The rows of Z fall into 4 groups, which share some directions, and each row is roughly a mix of its group's hidden directions, except some rows that fit no group.
Z:
-5; -1; 36; 34; -12; 26; -3; 1; -20; 14
2; -3; 21; 1; -34; 42; -16; -11; 4; 11
14; -11; -23; -15; 14; -20; -21; 3; -8; -41
-13; -4; 9; -39; 11; 11; -26; -10; 16; -29
-13; 20; 34; -27; 7; 19; 7; -14; -22; -17
-8; 5; -39; 9; -14; -14; 33; 1; 1; -27
9; -13; 28; -12; -23; -35; 13; 6; -23; -16
13; -4; 5; 22; -17; 15; 7; 34; -26; 27
24; -34; 8; -24; -8; -37; 9; -1; 5; -1
-17; 17; 18; -39; 20; 9; -5; 8; 23; -18
-18; -15; -18; 39; -1; 19; -20; 6; 3; 26
-15; -45; -8; -19; 24; 0; -14; -15; -11; 9
12; -33; -23; -10; -7; -31; -15; -2; -28; 1
-1; 37; 6; -31; -6; -34; 4; -3; 9; -12
15; 36; -15; -18; -12; -36; 7; -9; 17; -3
-35; 22; -25; -6; -14; -18; -13; 27; -10; -2
21; 11; -21; -38; 10; -26; 8; -16; 14; -13
-21; -43; 5; -4; 15; -22; -13; -11; 0; -24
2; -16; 16; 38; -2; 38; 8; 1; -19; 4
25; -2; 17; -22; 29; 36; 14; 9; -5; 9
15; 37; -8; 20; -15; 13; 36; 3; 13; 2
-24; 36; 1; 31; 10; 21; 5; -12; 6; 17
-12; -42; 15; -17; 10; -8; -31; 3; -13; 14
-28; 15; 19; -35; 17; 6; 21; -15; 14; -11
-26; 5; 9; 30; 35; 19; 4; 7; 14; -20
-23; -10; 0; 48; 10; 23; -10; 5; -8; 9
-8; 17; -33; 22; -6; -32; -1; 19; 24; 0
28; -12; -9; 27; -2; -19; 19; -2; -10; 36
-25; 41; 14; -1; -12; 12; 22; 9; 21; -12
11; -41; 9; -8; 20; -18; -32; 0; -16; 0
-10; 0; -15; 13; 22; 33; 33; 8; 15; -22
8; -26; -11; -31; -21; -28; -11; 2; 6; 26
22; -12; -4; 31; 6; 26; 22; 9; -28; 13
1; -27; 25; 10; 28; 31; 5; -11; -20; -12
15; 11; -37; 36; -7; -17; 12; -7; -18; 11
-23; 20; 31; 21; -3; -1; 24; 14; 27; 4
14; 21; -21; 8; -26; -38; 11; 11; 18; 5
-29; 2; -5; -30; 6; -28; -15; -18; 16; -23
10; -13; -2; 4; -12; 48; -4; -13; -23; 21
-34; 6; 10; -23; 10; -24; -27; -13; 15; -18
39; -1; 1; 14; -1; 25; 24; 17; -19; 20
-1; 10; -6; 44; -12; 5; -2; 30; -26; 5
-28; 8; 13; 6; -1; -8; 7; -38; -33; 14
-26; 10; 5; -16; 17; 11; -3; 0; 44; -21
-17; -35; 11; 7; 11; -6; -38; 8; -19; 15
12; 23; -20; 29; -22; -16; 17; -6; 23; -21
-27; 22; 17; -11; 4; 16; -7; 17; 38; -15
-3; -16; -30; 22; -14; -29; 5; -16; -10; 30
-7; -18; -44; -20; -9; -1; -15; 16; 18; 17
-17; -30; 9; -30; 15; 1; -37; -2; -12; -4
7; 44; -11; 10; -11; 32; 17; 3; 14; -7
-32; -14; -2; -1; 28; -9; -34; -6; -23; -10
23; -19; 2; -5; -20; 1; 10; -31; -38; -9
-18; 20; -26; 17; 19; 31; -7; -7; 21; 19
37; 4; 15; 2; -8; 22; 9; 20; -22; 28
-7; 0; 1; 22; -21; 46; -7; 8; -10; 24
26; -1; -4; 27; -15; 33; 20; 19; -1; 20
43; -7; 0; 4; -15; 23; 14; 10; -9; 30
13; -9; 15; -42; -23; -22; 1; 19; -9; -13
-12; -14; 1; -41; 10; -15; -14; -24; 15; -24
11; 39; -12; 7; -11; 2; 36; -5; 16; -19
-7; -18; -6; 41; 8; 32; -8; -13; -11; 20
-15; 30; -6; 24; 25; 27; -6; -10; 17; 19
-15; -7; 15; -36; 8; 27; -32; 2; 7; -15
5; -17; 33; 12; -8; 33; 15; 5; 8; 29
21; -27; -15; -29; 6; -34; -20; 7; -8; 2
-9; 31; -5; 29; 28; 10; 5; -22; 18; -18
28; 12; 2; 2; -15; 30; 26; 29; -11; 13
15; -32; -27; -5; 18; 8; -32; 4; -7; 21
-33; 8; 5; -18; 14; -27; -20; -13; 19; -24
-18; -35; 11; -9; 22; -10; -28; -14; -3; 23
0; 25; 15; 35; 22; 15; 0; -30; -9; 13
-14; 47; 5; 3; 6; 25; 9; -15; 15; 17
36; -15; 24; -12; -5; 31; -10; -15; -4; 17
-1; -13; -39; -11; 7; -34; -25; 5; -15; -5
3; 26; -11; -36; -11; -38; 4; -7; 11; -3
11; 23; 15; -16; -8; 43; 16; -19; 6; -13
-26; 22; 12; -19; 10; 24; -14; 4; 8; -36
18; 39; -4; 15; -33; 2; -1; -8; 8; 23
14; -19; 12; 16; -3; 46; 12; -19; -1; 18
-7; -5; -24; -36; -37; 4; 15; 0; -20; -2
13; 34; -16; 18; -15; 0; 35; -10; 21; -3
3; 0; -20; -15; 9; -48; -23; 2; -16; 10
-42; 11; 10; -26; 22; 12; -10; -15; 7; -15
-9; 9; -26; -12; -36; 2; -13; 1; 4; 38
20; 21; -5; -35; -11; -36; 9; -8; 12; -7
19; 27; 9; -40; -5; -25; -8; -3; 19; -5
-8; 12; 17; -27; 40; 28; -10; -8; -6; -8
1; 4; -2; 47; -6; 32; 8; -12; -15; 12
-7; 30; -1; 24; 26; 20; 3; -25; 17; 20
8; -40; -9; 3; 12; -21; -27; 25; -7; 15
34; -3; -16; 26; -15; -26; 25; 6; -11; 7
8; -25; -2; -34; -27; -21; 1; 22; -11; -16
19; 2; -1; -46; -3; -34; 5; -4; 11; -9
-12; -11; 19; 44; -1; 30; 1; 3; -19; 8
-26; -13; -6; 25; 18; 36; 19; 5; -16; -14
-3; -19; -3; -36; 9; -43; -3; 9; 10; -11
-21; -10; -7; -15; 13; -37; -20; -30; 2; -16
-13; -41; 17; -4; 19; -20; -22; -8; -6; 20
4; 22; 4; -32; -5; -46; 7; -6; 9; -10
-22; -7; -11; 32; -11; 39; -1; 11; -13; 14
-26; -3; -6; -23; 9; -32; -18; -24; 17; -21
-4; 40; -14; 22; -15; 2; 33; -3; 15; -9
10; 1; -13; 46; -21; -16; 15; 11; -8; 18
-16; -40; 15; -5; 12; -16; -31; 6; -19; 6
21; 2; -6; -9; -5; -9; -40; -24; 32; -7
-1; 26; 13; 18; 14; 49; -2; -11; 5; -1
-21; -9; 26; -39; 25; 6; -4; -16; 16; -1
26; -27; 6; -13; 13; -32; -23; 5; -18; 15
1; 36; -5; 21; -2; -7; 29; -12; 27; -19
38; -11; -3; -3; -17; 30; 15; 7; -6; 29
-28; 12; 9; 2; 19; -33; -22; -9; 21; -21
-28; 8; 9; -31; 5; -28; -25; -12; 12; -16
-20; 24; 18; -31; 2; -19; 22; -28; -4; 4
29; 7; 6; 21; -9; 34; 18; 24; 4; 20
-15; -36; -14; 24; 7; 22; -13; -12; -14; 24
-21; -34; -38; 6; 16; 5; -12; 16; 9; 3
-22; -1; 3; -1; 15; -38; -28; -24; 15; -14
37; 23; 2; -2; -3; 3; 29; 29; -18; 2
-5; 12; 5; 38; 22; 15; 9; 13; 34; -11
-8; -4; -20; -39; -33; -23; -6; -15; 4; -3
22; -14; 18; -46; -21; 0; -1; 15; -9; 1
-30; 7; -21; 21; 12; -36; -13; 14; 18; -2
0; 5; 7; -47; 24; 18; -2; -23; 13; -6
1; -19; 10; -1; 49; 15; -14; -19; 1; -17
15; -11; -4; 35; -25; -19; 4; 30; -19; 0
-21; 2; 14; -53; -4; 0; -19; -5; 4; -4
-5; 13; -4; 42; 29; 25; -12; -16; -1; 10
-24; -40; 13; 6; 31; -6; -19; 11; -2; -5
24; -12; 9; -3; 5; -39; -8; -11; -29; -24
45; -6; 2; 2; -9; 11; 12; 8; -25; 28
-3; -20; 11; -31; 21; 18; -36; 4; -18; -3
27; 0; -8; 43; -20; -8; -11; 23; 0; -12
15; -7; -19; 20; -12; -28; 11; 18; -39; -5
-10; -42; 2; 18; 15; -16; 8; -23; -24; 8
30; 0; 11; 24; -7; 19; 9; 18; -30; 24
32; -5; -4; 36; -7; 21; 19; 12; -12; 21
1; 21; -16; 17; 22; 43; -11; -22; 0; -6
-15; 19; -3; 38; 15; 29; 4; -20; 6; 21
-10; 26; 4; 41; 18; 9; -3; -25; -15; 11
-20; -17; -26; 14; -7; -34; -13; 23; -15; -16
12; -20; 4; -5; -11; -15; -19; 12; -42; -27
0; -28; -18; -18; 4; -3; -20; -26; -2; 36
24; 9; 31; -18; 0; 18; 22; -23; -21; -15
In each list below, two rows fit none of the groups, and each other row fits one group, some only roughly. Which are they? Name them in the order they come.
    K_363: 10; -42; 23; -6; 1; -16; -25; 12; -13; 16
    K_701: -4; -3; 3; -21; 6; -31; 2; 40; -12; -25
    K_482: -20; -33; -27; 11; -20; -23; -1; 12; -18; 12
    K_905: 18; -11; -2; 2; -20; 20; 15; 10; -44; 19
    K_289: 16; -27; -17; -18; -8; -2; -15; -4; -35; -28
    K_848: 19; 10; 22; -21; 34; 26; -2; -7; 7; -24
    K_933: 4; -1; 10; 39; 0; -25; 20; 22; -28; 3
    K_813: 28; -26; -2; -16; 17; -34; -19; 0; -13; -14
    K_606: 6; -17; -12; 3; 3; -34; -26; -1; -39; -7
    K_739: 5; -19; 7; 2; 8; 37; 18; 8; 39; -6
    K_831: -28; 0; 6; -4; 3; -21; -12; -40; 11; -28
	K_701, K_831
    K_432: 13; -7; -1; 21; -32; 0; 18; 21; -16; 34
    K_203: -12; -39; 7; -18; 20; -4; -16; 18; -14; 25
    K_485: -13; 19; 29; -35; 8; -5; -23; 8; 23; -5
    K_499: 25; -48; -9; -24; -5; -12; -1; 7; 3; 3
    K_87: -5; -36; -36; 10; -8; -28; -1; 8; 8; 12
    K_114: -28; 26; 12; 3; -33; 21; 26; 0; 2; 8
    K_736: -13; 4; -30; 30; 8; 31; -11; -15; -18; -17
    K_254: -29; 16; 20; -3; 20; 32; 2; 19; 17; -17
    K_396: 0; -30; 27; -12; 2; -12; -35; 1; -26; -1
    K_620: 5; 27; 33; 0; -2; 10; 28; -30; 15; 4
    K_448: 32; 11; 6; -11; -14; -43; 20; -11; 4; -6
    K_303: -7; 28; -24; -9; -22; 11; 23; -20; 25; -15
    K_752: 21; -15; -14; 22; -7; -27; -10; 22; -34; -1
    K_588: 40; 19; -22; 7; -10; -21; 1; 6; 28; -6
    K_133: 24; -22; -4; 0; -7; 12; 10; -7; -44; 23
	K_203, K_396
    K_830: -11; 28; 12; -6; -18; 27; 32; -13; 21; 8
    K_748: -2; -36; 15; -10; -4; -19; -30; -14; -27; 6
    K_377: -38; 5; -2; 28; 11; 24; 12; 14; 9; -23
    K_970: 22; -3; -12; 9; -18; -9; 37; 2; -14; 34
    K_293: 11; 14; 37; 26; 13; 22; 14; -12; 18; -17
    K_956: 0; -11; -25; 23; -31; -13; -1; -2; 2; 38
    K_73: -2; -27; -35; 7; -24; -8; 9; -20; -27; 4
    K_488: -7; 20; 16; -6; 0; -54; -3; 12; -8; 7
    K_20: -23; 27; -23; 25; 1; 25; -5; -20; 0; 22
    K_644: 3; 10; -9; -39; -9; -36; 8; -7; -18; -18
    K_257: 0; -12; -1; -17; -13; -41; 5; 13; -20; -32
    K_495: 18; -31; -19; -14; -3; -34; 10; 27; -2; 7
    K_70: 1; 21; 16; 35; 6; 25; 10; -27; -16; -16
	K_748, K_495
    K_195: -2; -39; 8; 23; 31; -6; -21; -16; -3; 12
    K_653: -12; 35; -6; 23; -24; 29; 17; 14; 6; -6
    K_82: -27; 7; 10; 24; -26; 9; 16; 27; -12; 25
    K_10: 17; 7; -39; 31; -29; -6; 1; -8; 4; 10
    K_72: 0; -30; -19; 26; -19; -13; -6; -8; -2; 37
    K_276: 6; 18; -1; 22; -34; 12; 27; -24; 17; -12
    K_347: 22; -14; 1; 1; -1; -39; -14; -17; -32; 12
    K_452: 33; -24; -3; 10; -31; -13; 5; 9; -4; 30
    K_922: 14; 0; -8; -33; 11; -25; 22; 9; 4; -35
    K_699: 31; -6; -7; 28; -5; -37; -12; -16; -1; 16
    K_30: -38; -12; -3; -12; 9; -33; -3; 2; 16; -27
    K_86: -2; 2; 19; -43; 26; 0; 20; -6; 2; -24
	K_276, K_30
    K_797: 19; -8; 6; -33; -11; 45; 6; -7; 10; 6
    K_589: -18; -23; -9; -22; 40; 22; -9; -12; -7; -12
    K_252: -21; 20; -4; -27; -1; 20; -11; -20; 30; -22
    K_621: -13; 4; -7; 6; -28; 34; 35; -12; 4; 15
    K_69: -29; 7; 13; 2; 16; 7; -8; -4; 44; 22
    K_647: 8; -35; -14; 2; 1; -16; -30; 15; -31; -5
    K_889: 9; 7; -27; 35; 2; -21; 21; 28; -6; 13
    K_535: -2; -1; 42; 26; -16; 13; 29; -4; 1; -14
    K_575: 0; -10; -13; 44; -6; -26; -8; 4; -22; 19
    K_202: 13; -11; -24; -15; 10; -32; 16; -19; -30; -14
	K_69, K_889
